In the rows, 128 means zero.
The rows below come in pairs that one turn or mirror swaps. Which row does each named row swap with?
The rows were stretched afterwards, more along some directions than others.
duba: [181 156 144  53 107 141 130 132 157 105 132 108 134 108 131  90]
Pofo: [134  94 144 101 115 153 126 124 166 131 157 138 138 125 135 142]
nuzo: [134 113 139  85 120 150 111 137 175 133 141 128 124 137 147 132]
tipe: [177 162 167  60 131 153 121 141 128 142 160 106 158 123 112  85]
Duniv: [169 185 137  73 108 117 125 138 129 112 108  93 118 126 114  96]
kito: [135 119 142  81 124 151 119 123 161 129 152 131 136 125 134 141]
Naze: [166 130 160 101 140 167 132 131 124 155 135 115 179 105 149  43]
nukib: [134 152 111  98 130 149 123 147  94 131  95 126 128 148 129  85]
fezi: [120 118 137 135 111 134 117 142  94 119 105 136 133 153 115  91]
met: [138 114 140 100 126 157 134 135 152 103 145 121 145 114 103 122]
Pup: [126  64 132 128 135 147 136 115 112 109 125 152 160 123 133 131]
duza: [132  93 144 119 144 134 116 136  89 156 117 159 156 130 123 116]
poze: [179 153 169  71 117 151 144 115 144 122 178 114 166 114 118  97]
Zolu: [120  82 146 120 129 137 127  96 121  98 128 144 154 129 132 140]
gisut: [129  93 138 124 151 140 111 138  76 157  98 159 155 128 119  98]
fet: [151 141 131 118 133 143 159 124 107 145 129 121 180 116 112  81]
Gir: [140 159 128 112 119 116 106 137 139 141 128 109 115 152 134 103]
gutaz: [131 117 125  68 126 132 107 143 122 112 111 119 153 141 146 100]
Zega: [140 110 141  92 126 169 131 127 165 100 162 126 143 117 114 118]
Nunav: [172 137 131  96 134 131 152 137 120 139 109 118 156 127 156  52]
bul: [125 118 140 130 104 134 128 125  77 121  94 133 140 150 123  89]
zoda: [129 144 120  69 132 121 105 155 124 121  90 108 128 144 145  99]
bilat: [131 106 137 139 110 145 128 131  92 113 123 141 160 147 117  97]
foroz: [141 107 136  94 124 146 130 138 161 142 149 135 132 119 147 124]
Gov: [136  92 148 131 106 152 132 118  93 127 120 146 158 139 134  78]
givu: [157 150 145 123 136 148 137 154  99 167 106 106 159 118 133  40]
gedo: [150 165 119 107 112 129 117 140 149 135 134 115 115 150 138 104]
zan: [165 152 167  60 133 133 125 111 128 126 143 109 149 124 114  88]
goton: [147 146 134 111 116 112 112 124 152 140 139 113 110 141 144 114]
vabo: [141  94 140 111 146 150 118 147  83 153 117 153 152 134 116 108]
Pov: [129 109 161 114  95 157 113 133 119 118 128 130 147 151 133  96]
Lib: [135 134 132 118 146 129 120 115 155 147 104 143 115 130 119 122]
rubi: [139 141 135 104 144 137 108 121 154 154 110 138 119 124 109 117]
Movu: [124  64 145 122 125 154 123 122 121 101 139 149 152 133 130 139]
Pude: [117  99 156 140 113 142 119 128  95 128 115 143 143 144 128  89]
ripa: [156 163 116  93 124 118 149 126  95 107 121 116 138 132 119 111]
folif: [144 132 137 102 145 142 116 123 148 154 111 133 134 133 109 115]
tun: [158 125 135 120 110 137 121 134 153 129 156 114 117 142 153 111]
mige: [169 145 128  89 140 137 139 155 127 141  85 112 144 130 131  47]
Funi: [153 110 130 119 125 154 139 114 110 124 157 127 187 114  92 120]
Nodi: [159 139 140 136 121 135 133 118 124 157 166 113 140 128 131 108]
Nasi: [118  71 142 128 130 142 121 110 107 111 131 148 145 141 144 138]
bulop: [161 133 149 115 117 141 124 103 137 143 178 120 142 131 143 109]
nuben: [167 124 148  90 149 140 142 143 113 167 121 119 162 116 138  43]

bilat is swapped with gedo
Funi is swapped with nukib
goton is swapped with Pude
fet is swapped with ripa

